cols: F S E Q H R
Z285: [146 136 157 147 151 179]
Z70: [141 131 147 141 143 161]
Z730: [139 129 144 139 141 174]
Z304: [139 129 144 139 141 158]
Z58: [146 148 149 147 131 147]
Z129: [143 159 141 143 114 124]
Z649: [140  98 114 152 105  72]
Z903: [134  69  98 156 105 157]
Z736: [142 132 149 142 145 167]
Z477: [135  73 101 155 105  42]
Z980: [134  69  98 156 141 157]
Z525: [131  71  95 155 104  24]
down: [147 143 152 156] => Q
down: [114  98 149] => E
down: [141 141 131 114 105 105 145 105] => H
down: [157 147 144 144 149 141 114  98 149 101] => E

cols: A W Y Z J
Z916: [165  21 108 108  28]
Z803: [161 198 189 224  67]
Z189: [186  57 206 224 188]
Z397: [ 38 172  43 204 139]
down: [224 224 204] => Z
down: [ 21 198  57] => W
down: [198  57 172] => W
down: [161 186  38] => A
down: [186  38] => A
down: [206  43] => Y
down: [ 67 188] => J

cols: L M T K
Z521: [139 143 179 179]
Z294: [107 166 155  74]
Z193: [107 166 155 155]
Z618: [107 166 155  79]
down: [166 166 166] => M

cols: U C D P V B X
Z18: [117 110  88 135 112 158 225]
Z769: [ 15 144 132  76  53  80 129]
Z361: [118 147 121 124 139  90 161]
Z54: [ 99 177 135 152 118 114 113]
Z563: [115  54 166  83 123 105 205]
down: [124 152] => P
down: [139 118 123] => V
down: [144 147 177] => C
down: [129 161] => X

cols: Pozop Nuga Muf mel gez vilot gemek zotu
Z10: [114 133 143 126 100 111  21 133]
Z291: [146 124 143 114 147 124  85 135]
Z958: [154 108 137 121 140 134 178 115]
Z681: [123 137  81 124 129 116 121 162]
Z883: [120 149 130 123 140 111 165 121]
Z989: [133  95 113 131 104 116  91  73]
Z925: [126 103 123 134 105 130 113 132]
Z848: [149 132 136 114 145 164 129 163]
Z84: [129 140 176 126 159  97 232 138]
down: [163 138] => zotu
down: [111 124 134 116 111] => vilot
down: [140 104 105 145 159] => gez

cols: fuv luvu Ritat Modin Vef zus dulo
Z425: [177 100  45 111 133  74 111]
Z215: [109 120 114 153 169 236 131]
Z441: [120 127 115 174 128 131 141]
Z387: [129 132 135 120 135 176 143]
down: [ 45 114] => Ritat
down: [ 74 236] => zus

cols: mupo zamo lare dur Vuk
Z133: [193 200 178 199  88]
Z264: [119 120 169 220  50]
Z518: [142 146 181 145 121]
Z775: [142 146 181  94 121]
Z436: [144 142 133 143 158]
Z191: [119 120 169 119 147]
down: [178 169 181] => lare
down: [144 119] => mupo
down: [178 169 181 181 133] => lare
down: [ 88  50 121] => Vuk
down: [169 181 181 133 169] => lare
down: [120 146 146 142] => zamo

cols: bov moved der fafom vima pebon seno
Z570: [182 173  99 178 126 207 207]
Z777: [216 225 207 224  75  76  76]
Z336: [182 173  99 178 206 207 207]
down: [ 99 207] => der
down: [126  75] => vima

cols: vome reku kif Raf Molu Kinaz Pim samum gen
Z784: [201 167 131  94 163 162 121  98 140]
Z589: [145 112 136  85 127  68 107 132 128]
Z768: [ 46 171 124 185 119 136 175 125 140]
Z612: [180 108 122 107  79 126 252 160 132]
Z574: [ 65 145  98 191  44 124 112 181 160]
Z797: [121 183  98  51 137 105 212 124 155]
Z76: [115 103 105 201 214 134 142 128 127]
down: [ 68 136] => Kinaz
down: [ 46 180  65 121 115] => vome
down: [119  79  44] => Molu
down: [145 183 103] => reku

cols: mana Rinil Sezop Led
Z377: [209 204 211 187]
Z390: [208 203 214  44]
Z905: [208 203 214 197]
Z281: [ 35  49  47 191]
Z325: [ 36  47  47 196]
down: [204 203 203  49] => Rinil
down: [214  47] => Sezop

cols: vad gemok kose piza
Z608: [162  85  65 102]
Z773: [104 111 184  92]
Z988: [162  85  65 109]
Z237: [162  85  65 103]
Z476: [218  11  47 139]
Z623: [162 104 157 216]
Z868: [ 59 156 172 103]
Z77: [ 59 156 171  22]
Z36: [ 59 156 172  22]
Z703: [183  61  59 113]
Z427: [134 142 133 190]
Z910: [122 152 135 183]
down: [ 85  85  11 104 156] => gemok
down: [104 156] => gemok
down: [ 92 109 103 139 216 103  22  22 113 190 183] => piza
down: [216 103  22  22 113] => piza
down: [184  65] => kose
down: [ 59 183 134] => vad
down: [103  22  22] => piza

cols: resan rabof refaf sezu Vuteb Nulo zum
Z8: [123  66 123  28 141 129 122]
Z578: [145 110 226 218 143 144 129]
Z543: [112 115 124   8 123 113 145]
Z557: [130 184 125 164 149 141 137]
Z951: [108 138 149  88  87 104 125]
Z767: [123  66 123  28 110 118 127]
Z154: [144  76 135 162 123 150 124]
Z418: [173  43 109  98 147 113 124]
down: [127 124] => zum
down: [145 137 125] => zum
down: [141 104 118 150] => Nulo
down: [123 226 124 125] => refaf
down: [ 28 218   8 164] => sezu
down: [125 149 123 135] => refaf

cols: vubup tozu tifu zam
Z712: [150 176  98 153]
Z876: [150 176 187  62]
Z314: [132 127 124 128]
Z973: [124 128 119 128]
down: [176 127] => tozu
down: [128 128] => zam
down: [ 62 128 128] => zam
down: [150 132 124] => vubup
down: [187 124] => tifu

cols: vuv dobo teba Rofur sop vugum
Z599: [156 103  73 144  98  99]
Z177: [158  49 208 172 173  51]
Z528: [102 162 120  96 128 161]
Z79: [121 113 168 125 154 114]
Z627: [ 80 157 169  78 161 157]
Z64: [109 143 134 104 136 141]
Z96: [158  49 208 172 133 119]
Z81: [ 26 220 170  18 167 220]
down: [144 172  96] => Rofur
down: [157 143] => dobo
down: [144 172  96 125  78 104 172] => Rofur
down: [ 78 104] => Rofur
down: [ 80 109 158  26] => vuv
down: [ 99  51 161 114 157 141 119] => vugum

cols: sodug vibib soku Gilen memez pimid Zedaz
Z114: [140  84 103 126 178 135  41]
Z396: [138  87 112  97 137 140  51]
Z459: [111 162 136 142 114 100 213]
Z485: [147  79 107 104 156 153  28]
down: [ 51 213] => Zedaz
down: [ 41  51 213] => Zedaz
down: [162  79] => vibib
down: [114 156] => memez
down: [178 137 114] => memez
down: [ 87 162  79] => vibib

cols: Lepez zalu Vis lif rina zet
Z460: [168 160 185 144 127 139]
Z963: [190 116 186 136 152  87]
Z965: [134 116  89 141 120  92]
Z522: [141  90 123 115 103 164]
Z405: [114 126 214 114 139 131]
Z650: [146 123  55 184 123 113]
Z374: [127  95 253 142 118  84]
Z906: [116 150  66 125 119 122]
Z982: [146  95 164 143 121 101]
down: [114 146 127 116] => Lepez
down: [123  95 150] => zalu
down: [134 141 114] => Lepez
down: [119 121] => rina
down: [144 136 141] => lif

cols: Ludo zem lila Lod kebuk Deked Kuvug Gilu
Z847: [ 65 128 168 159 122 114  29 139]
Z535: [ 92 136 136 178 214 105  79  84]
Z726: [175 217  76  97  98 143  90 145]
Z7: [113  15 100  94 144 141 154 148]
Z437: [ 88 135 117 124 121 129  10 154]
Z134: [127 190  88 111 165 122  33 114]
Z261: [113  74 111 195 213 124 162 108]
Z932: [173 137 146 101 129 121 238  89]
down: [190  74 137] => zem
down: [128 136 217  15 135 190  74] => zem
down: [ 92 175 113  88] => Ludo

